Each row has a name. After each piece below comes the name of the row it's from, unless a question asks for something else. Each question is about the rows just above it. Some pieces are copies with a little noise.

J_715: [114 152 183 132  92  60 132]
J_372: [ 90 148 140 170 114  99 111]
J_254: [ 97 149 153 158 107  88 118]
J_855: [102 126  91 166 146 161 108]
q: [102 126  91 166 146 162 107]	J_855
q: [ 97 147 154 160 106  89 120]	J_254
q: [ 88 149 139 169 116  97 108]	J_372

J_148: [120  73 144 162 122 135 114 132 174 141 153 134  98  88 124 129 148 105
 104 121 162 126]
J_459: [105 134 141 172 141 129 112 126 146 147 176 102 132 107 112 156 117  75
 135 151 122 164]
J_787: [ 86 195 131 163 123 135 113 159 127 100 116 125 131 132 126 184 130 104
 139 148 148 118]
J_950: [137 129 146 176 145 164 137 139 156 128 103 135 107 133 159 162 147 134
 123 148 176  84]
J_124: [ 96 121 153  79  96 122 147 108 103  93 117 140 133 181 142 126 117 137
 145  88 105 149]
J_601: [ 81 188 130 159 122 135 117 164 132 102 124 126 132 134 119 180 132  99
 134 146 158 113]
q: [ 85 195 130 162 124 135 114 160 128 101 116 125 132 132 126 184 129 105
 138 148 147 118]	J_787
q: [121  72 144 162 123 136 113 131 175 142 152 135  98  87 125 131 148 106
 103 121 161 125]	J_148

J_863: [116 132 121 135 127 121 128 126 124 116 117 130 126 135]
J_469: [127 169 141 102 117 153 163 145  83 110  76 124  92 100]
J_901: [ 94 139 110 147 126 107 127 123 117 163  96 137 123 147]
J_49: [116 132 121 135 127 121 128 163 151  86  66 128 149 109]
J_398: [130 131 119 129 116 131 134 123 136 150 124 140 123 132]
q: [ 93 138 110 147 125 106 127 122 117 162  94 137 123 148]	J_901
q: [130 131 119 130 116 131 136 123 136 149 125 140 123 133]	J_398

J_299: [137 106 112  89  67  81  79  98  97 141  85 170]
J_262: [191  69 118 149 137  75  96 165  66 136 120 125]
J_332: [182 118 187  81 171  78 102 147 179 144 138 155]
J_853: [174 115 158 115 141  63 145 116 160 159 126 123]
J_691: [118 177 183 138 136 116  90 114 157  68 127  72]
J_287: [144  96 170  70 144  86 131  77  77 176  68 145]
J_160: [147 120  95 111 168 184  92 179 186  61 117 176]
J_239: [155 131 139 172 125 185  66  98 108 121 105 144]
J_605: [125 103  81  88  85 189 165 168  95 118 112 166]
J_751: [131 133 112 126 117  65  95 130  93  80  70  65]
J_898: [129  93 137 149 103 138 134  62  94  66 132 176]
The entry that follows [80]:	[70]
q: [155 131 138 174 124 186  66  98 109 122 105 143]	J_239
The entry that follows [86]:	[131]
q: [125 103  81  88  84 189 165 168  95 119 112 167]	J_605

J_655: [ 92  99  83  86 149 129 140 150]
J_166: [160  68 139 129  85 129  90 114]
J_519: [ 93  68 139 129  85 129 101 114]
J_670: [141  80 149 124  84 128  94 117]
The entry that follows [84]:	[128]
What comes right after [92] in the named rows?	[99]
Right after [141] comes	[80]
What comes right after [160] in the named rows?	[68]

J_33: [108 113  91 132  98 154 134 115 151 156 136 119 121 105 116]
J_115: [167 133 140 146 118 122 118 101 127 133 112 127 146 148 143]
J_368: [145 166 163 138 123 153  92 135 120 153  97 114 105 100 119]
J_123: [172 175 170 148 145 115  86 122  98 123  83 116 162 174 174]
J_449: [ 74  58  73 118  91 138 185 105 173 139 183 149 167  80  72]
J_786: [108 113 122 132  98 154 134 115 151 156 136 119 121 105 116]
J_401: [101 107 111 120 108 150 145 130 150 146 149 125 110  96 105]
J_378: [145 166 163 138 123 153  92 135 120 153  97 101 143 135 156]
q: [107 112 120 130  97 153 134 114 150 156 138 117 120 104 118]	J_786
What comes right after [125] in the named rows?	[110]
q: [ 75  57  73 118  90 138 185 104 173 138 183 149 167  81  72]	J_449
Where do [145 166 163 138 123 153  92 135 120 153  97 101 143 135 156] appear?	J_378

J_43: [137 124 120 144 137 146 128 128 136 137 118 124 145 127 153 146 142 128
 135 124 124 150 151 128 147 143 144 134 117 127 143]
J_127: [135 130 125 139 130 139 120 123 133 157 139 126 138 125 148 142 132 124
 130 134 126 150 156 128 154 136 149 129 130 132 121]
J_130: [140 147 141 127 124 146 118 119 128 149 133 129 145 138 123 148 129 127
 128 140 129 124 124 145 124 143 143 126 132 149 112]
J_301: [142 131 125 120 148 143 118 119 138 122 132 117 146 131 112 148 147 122
 144 133 117 114 114 131 112 146 122 142 104 132 187]
J_95: [123 133 131 134 143 122 125 125 132 152 141 124 120 132 134 122 137 128
 137 132 124 134 134 137 138 121 148 132 121 139 126]
J_701: [113 108  97 121 138 107 123 126 131 119 135 124 107 113 115 107 140 129
 136 116 124 116 119 112 117 111 118 139 126 102 118]
J_618: [120 112 108 136 100 118 127 124 115 110 136 128 115 119 143 112 104 128
 109 123 128 139 138 115 140 116 112 112 130 113 156]
J_258: [131 124 120 118 127 136 128 128 127 128 118 120 132 125 110 134 125 129
 126 126 120 112 112 129 111 134 123 129 110 127  98]
J_120: [124 130 124 137 117 122 129 128 125 114 130 115 121 129 146 122 119 125
 122 129 115 144 141 131 140 122 118 124 102 130 143]
J_614: [123 126 118 125 130 120 127 128 130 148 131 127 118 126 125 121 132 126
 129 129 122 125 122 125 123 120 143 130 111 125 170]
J_521: [135 130 125 139 130 139 120 123 133 157 139 126 138 125 148 142 132 124
 130 134 126 150 156 128 154 136 149 129 127 116  85]
J_589: [120 129 125 122 131 121 120 122 130 149 141 130 125 130 120 125 125 125
 127 131 130 114 118 129 119 121 140 128 124 132 124]
q: [135 130 125 138 130 139 120 122 134 157 139 126 137 125 148 142 132 124
 131 134 126 150 156 128 154 137 149 129 127 116  86]	J_521
Which row holds [131 124 120 118 127 136 128 128 127 128 118 120 132 125 110 134 125 129
 126 126 120 112 112 129 111 134 123 129 110 127  98]?	J_258
q: [137 124 120 144 137 146 128 128 136 137 118 124 145 127 153 146 142 128
 135 124 124 150 151 128 147 143 144 134 117 127 143]	J_43

J_333: [127 131 147 188 168 145]
J_889: [ 87 131  76 139 146 104]
J_792: [ 87 131  78 183 122 104]
J_672: [ 87 131  78 196 132 104]
J_360: [ 87 131  76 124 169 102]
q: [ 87 131  78 183 122 104]	J_792
Right after [122] comes	[104]
q: [128 131 149 187 167 143]	J_333
The entry that follows [147]:	[188]
Right after [183] comes	[122]
The entry that follows [168]:	[145]

J_212: [ 84  65  84 174  74]
J_411: [117 119 155  96  95]
J_608: [159 116 183  71 116]
q: [116 119 155  95  95]	J_411
q: [ 84  65  84 174  74]	J_212
The entry that follows [117]:	[119]

J_638: [103 137 144 114 152 114 144 107 160 122 159 148 148 159 129]
J_515: [ 99 138 138 114 152 116 138 110 168 129 161 143 148 158 130]
J_721: [109 136 156 116 153 113 156 103 148 111 159 158 150 163 130]
J_709: [ 95 141 139 112 157 115 139 108 176 131 167 146 152 164 131]
J_134: [102 138 149 114 155 113 149 104 160 119 163 153 151 164 130]
J_11: [103 137 143 114 151 147 143 108 160 123 159 147 148 158 129]
J_69: [170 135 153 155 129 149 153 150 102 128 121 146 133 128 143]
J_931: [168 132 110 158 111 161 110 172 113 160 103 108 115 100 140]
J_288: [166 132  93 158 105 166  93 181 121 174  98  94 109  90 139]
q: [103 137 143 114 152 115 144 106 160 122 158 148 147 159 130]	J_638
q: [166 132  93 158 105 166  93 181 121 174  98  94 109  90 139]	J_288

J_463: [159 121 124 149  81 106]
J_576: [183 147 170 188 166  95]
J_623: [ 87 139 114  86 134 169]
J_883: [159 121 124 149  81 124]
J_489: [125 166 161 134 202 183]
q: [ 86 140 113  85 134 169]	J_623
q: [126 166 161 133 202 183]	J_489

J_421: [110 117 106 160 171  91 135 119 102 113 116  86 135 100 165 118 147  92
 169  97  60 133 131 116 176 100 118 197 139 140 146 131 155]
J_328: [143 102 136  81 147 108  94 127 135 103 127 149  90 106 154 114 103  91
 163 129 117 155 150 125 111 153 141 136 135 133 146 132 170]
J_998: [121 137 115 147 147 144 160 144 119 140 144 110  83 130  84 125 107 107
 130 149 149 140 134  76 112 124 129  79 109 100 155 111 101]
J_559: [110 117 143 160 171  91 135 119 102 113 116  86 135 100 165 100 147 138
 169  97  60 133 159 116 176 100 118 197 139 140 146 131 155]
J_551: [158 133 131  60  87 141  87 142 114  77  94 124  97 139 108  91 137 122
 101 116 137 174 133 107 130 117 101 161 149 141 117 117 138]
J_703: [151 169 117 138 149 123 121 125 138 142 114  96 104 139 170 108 121 184
 174 123  81 141 121 173 159 116  95 145 134 107 117 157 162]
J_211: [102 154 149 174 154  99  99 111 120 122 124 103 160 136 141 139 116 166
 111 109 143 109 134 150 137 104 155 114 137 146 120 113 134]
J_553: [123 127  84 126 153 136 102 162 139 156 141 113 135 107 157 128 107 144
 142  80 111 103 100  98  94  99 136 156  90 122 135  97 148]
J_105: [110 117 143 160 171  91 135 119 102 113 116  86 135 100 165 100 147 138
 169  97  60 127 159 116 176 100 118 197 139 140 146 131 155]
J_741: [154 125 127 125 109 141 119 114 116 132 125 114 101 138 115 127 151 152
 145 107 145 124 121 159 137 128 152 157 122 131 166 160 110]
J_290: [142 126 140 148 138 136 170 128 131 127 140 129 139 134 162  98 115  94
 106 118 110 163 143 126 101 119 101 113 114 115 137 114 152]
J_154: [102 154 149 174 154  99  99 111 120 122 124 103 160 136 141 139 116 166
 111 109 143 109 134 150 137 104 120 149 117 149 127 148 158]
q: [121 137 115 147 147 144 160 144 119 140 144 110  83 130  84 125 107 107
 130 149 149 140 134  76 112 124 129  79 109 100 155 111 101]	J_998
Which row holds [102 154 149 174 154  99  99 111 120 122 124 103 160 136 141 139 116 166
 111 109 143 109 134 150 137 104 155 114 137 146 120 113 134]?	J_211

J_548: [142 142 141 132 122 149 129 144 119 123 126 126 133 131 114 111 119 127
 101 148 120 138 120 104 113 102 119 139 149 122 109 148 118 106 110 116
 135 133 144 135 137 124 100 118 132 155 113  94 154 135 106 147 152]
J_856: [119 130 125 120 134 121 139 128 152 129 123 117 106 111 129 159 121 132
 131 111 108 121 109 105 149  92 126 136 139 140 157  97 185 145 117 126
 126 126 132 101 136 141 130 126 139 114 117 114 152 102 127 143 136]
J_675: [124 154 132 114 132 169 125 152 149 137 125 165 115 137 132 146 103 170
 143 114 110 129 105 131 105 139 114 133 127 120 138 120 135 120 131 114
 121 120 140 150 113 146 127 139 155 133 127  91 125 118 122 127 143]
J_602: [124 130 147 123 144 140 118 140 140 109 157 109 138 148 109 133 114 136
 109 127 118 130 150 134 114 155 116  88 127 115 122 114 146  97 107 126
 131 122 139 124  99 132 100 123 110 139 138 127 116 149 112 120 139]
J_439: [122 151 119 114 124  86 106 131 139 117 138 111 145 122 120 112 119 115
 108 111 144 130 113 104 130 112 128 109 117 122 151 115 128 145 135 119
 174 114 148 143 130 131 115 112 115 147 129 119 143 131 143 107 129]
J_461: [120 121 124 127 138 130 102 137 121 152 129 148 139 131 121 131 145 137
 105 136 121 152 149 116 111 141 146 136 114 112 138 138 114 101 128 146
 153 155 116 121  99 125 129 117 143 158 149 155 114 143 127 103 134]
q: [119 120 124 127 138 130 102 137 121 152 129 148 139 132 121 131 145 138
 106 136 121 151 149 117 111 141 146 136 114 113 138 138 115 101 129 147
 153 154 116 120  98 126 129 117 143 157 149 154 114 143 127 102 133]	J_461
q: [143 142 142 132 122 149 129 143 119 122 126 126 133 130 115 111 119 127
 103 148 119 138 120 104 113 101 119 140 150 122 109 148 118 105 111 115
 135 133 145 136 138 124 100 118 131 156 114  93 155 135 105 149 152]	J_548

J_814: [152 170 131 133 101 133 114  85 172 146 153 115 135 134 122 160 143 116
 134 138 171 130  92 116 114 148 126 156 149 113 178 130]
J_305: [152 170 131 133 101 133 114  85  97 146 153 115 135 134 122 160 143 116
 134 138 172 130  92 116 114 148 126 156 149 113 178 130]
J_34: [118 100 140 136 169 137 156 185  98 124 117 155 135 136 149 155 126 155
 136 131  99 140 178 153 156 121 144 113 120 157  92 139]
What comes right after [99] in the named rows?	[140]
The row with [118 100 140 136 169 137 156 185  98 124 117 155 135 136 149 155 126 155
 136 131  99 140 178 153 156 121 144 113 120 157  92 139] is	J_34
Right after [169] comes	[137]

J_925: [177 139 155 135 126 125 126 134]
J_6: [177 139 155 126 126 145 126 134]
J_801: [149 156 126 130 126 125 163 125]
J_922: [155 134 144 125 126 139 125 133]
J_844: [126 125 128 148 164 131 146 135]
q: [147 156 125 129 126 124 164 125]	J_801
Right after [163] comes	[125]
Right after [131] comes	[146]
Right after [146] comes	[135]

J_705: [141 151 137 127]
J_742: [143  89 118  94]
J_903: [171 114 114 138]
J_879: [137 117 126 150]
J_55: [150 130  73  76]
J_460: [130  97 139 129]
J_534: [110 166 101 191]
J_813: [142 185 125  95]
J_236: [143  89 146  94]
J_199: [137 117 126 125]
q: [141 153 138 127]	J_705
Right after [166] comes	[101]
What comes right after [73] in the named rows?	[76]
q: [143  89 146  94]	J_236
q: [130  97 139 129]	J_460

J_437: [128 129 128 130 130 125 128 128 129 128 128 129 127 127 129 128 128 130
 128 129 128 129 128 130 127 129 127 129 126 127 129 128 129 129 129 126
 128 128 126 127 128 128 127 129 128 128 128 127 129 127 128 129 129 129
 130 129 128 130 128 128 127 130 127 129]
J_225: [156 143 107 118 124 119 144 157 124 138 146 128 120 151 138 137 128  98
 131 148 125 142 128  97 175 137 145 127 151 132 110 149 116 106 140 141
 111 109 156 132 117 123 143 145 116 109 130 152 162 135 114 137 150 124
 130 128 120 123 133 113 139 118 162  97]
J_423: [130 133 125 131 134 113 127 132 135 137 129 138 127 122 136 135 124 133
 131 136 127 136 129 129 129 126 125 128 124 122 127 128 135 133 134 118
 129 133 124 123 132 132 123 138 127 120 128 118 140 125 126 129 133 126
 138 134 130 147 133 129 120 139 132 124]
J_573: [175 156  90 116 129 113 153 171 118 139 161 128 115 159 149 139 132  78
 136 157 129 155 132  78 188 145 150 137 160 131 100 159 102 101 146 161
 102  93 164 126 110 120 153 156 108  96 131 161 182 136 109 150 168 122
 141 128 109 121 135 105 140 115 182  75]
Right after [107] comes	[118]
What comes right after [160] in the named rows?	[131]
q: [175 155  89 114 128 114 153 171 117 140 162 127 116 157 148 139 132  79
 138 157 130 156 133  78 188 146 150 137 160 132 100 157 101 102 145 162
 103  95 163 127 110 121 154 155 108  97 131 159 182 137 110 151 169 120
 140 127 109 122 135 105 140 115 183  75]	J_573
Which row holds [175 156  90 116 129 113 153 171 118 139 161 128 115 159 149 139 132  78
 136 157 129 155 132  78 188 145 150 137 160 131 100 159 102 101 146 161
 102  93 164 126 110 120 153 156 108  96 131 161 182 136 109 150 168 122
 141 128 109 121 135 105 140 115 182  75]?	J_573
q: [128 129 128 130 130 125 128 128 129 128 128 129 127 127 129 128 128 130
 128 129 128 129 128 130 127 129 127 129 126 127 129 128 129 129 129 126
 128 128 126 127 128 128 127 129 128 128 128 127 129 127 128 129 129 129
 130 129 128 130 128 128 127 130 127 129]	J_437
q: [128 131 130 130 132 124 129 128 128 128 130 129 127 125 130 129 128 129
 130 125 129 129 127 129 127 129 128 128 126 127 128 130 128 127 129 127
 128 127 126 125 127 130 128 128 129 128 125 127 129 126 130 128 130 130
 128 128 130 132 130 127 130 130 128 128]	J_437

J_927: [113 121 129 122 131 144 117 138 145 133 142 104 139 145 144 104 130 148
 122]
J_643: [113 121 129 122 131 100 117 138 145 133 142 104 139 145 144 104 130 148
 114]
J_581: [113 126 129 122 131 144 117 138 145 133 142 166 139 145 144 104 130 148
 114]
q: [113 122 128 121 131 100 118 138 145 134 142 104 139 146 144 104 130 149
 114]	J_643
q: [113 121 129 122 131 144 117 138 145 133 142 104 139 145 144 104 130 148
 122]	J_927

J_246: [125 128 150 142 134 146 130 126  94 138 173  91 122 163 108 150 129]
J_39: [104 155 133 170 110 139 117 137 162 115 127 135 123 141  80 114 106]
J_176: [109 120 111 178 134 121 157 131 155 152 129 117 152  92 114 102 156]
J_15: [160 134 137 187 117 119 191  96 123 135 125 137 130 110 161  90 164]
J_394: [125 122 124 111 130 114 128 119 141 121 117 146 141 165  91  61 123]
J_816: [121 149 139  87 136 152 109 115 133 147 102 145 141 121 106  71 107]
J_386: [126 142 121 133 138 120 141 129 118 115 159 119 118 166 118  97 126]
J_329: [121 116 142 194 119 128 167 133 120 162 133 145 133  68 104 110 147]
J_71: [165 109 147  72 130 127 129 158 132 129  72 159 136 192 118  98 147]
J_558: [148 115 117 134 120 115 152 136 144  88 191 128 114 122 111  97 128]
The entry that follows [161]:	[90]
q: [162 135 136 186 116 119 191  97 123 135 123 138 131 111 160  90 163]	J_15
q: [147 115 117 134 121 115 152 137 144  88 191 127 114 122 111  97 128]	J_558
What comes right after [124] in the named rows?	[111]
The entry that follows [192]:	[118]
q: [125 122 124 111 130 114 128 119 141 121 117 146 141 165  91  61 123]	J_394

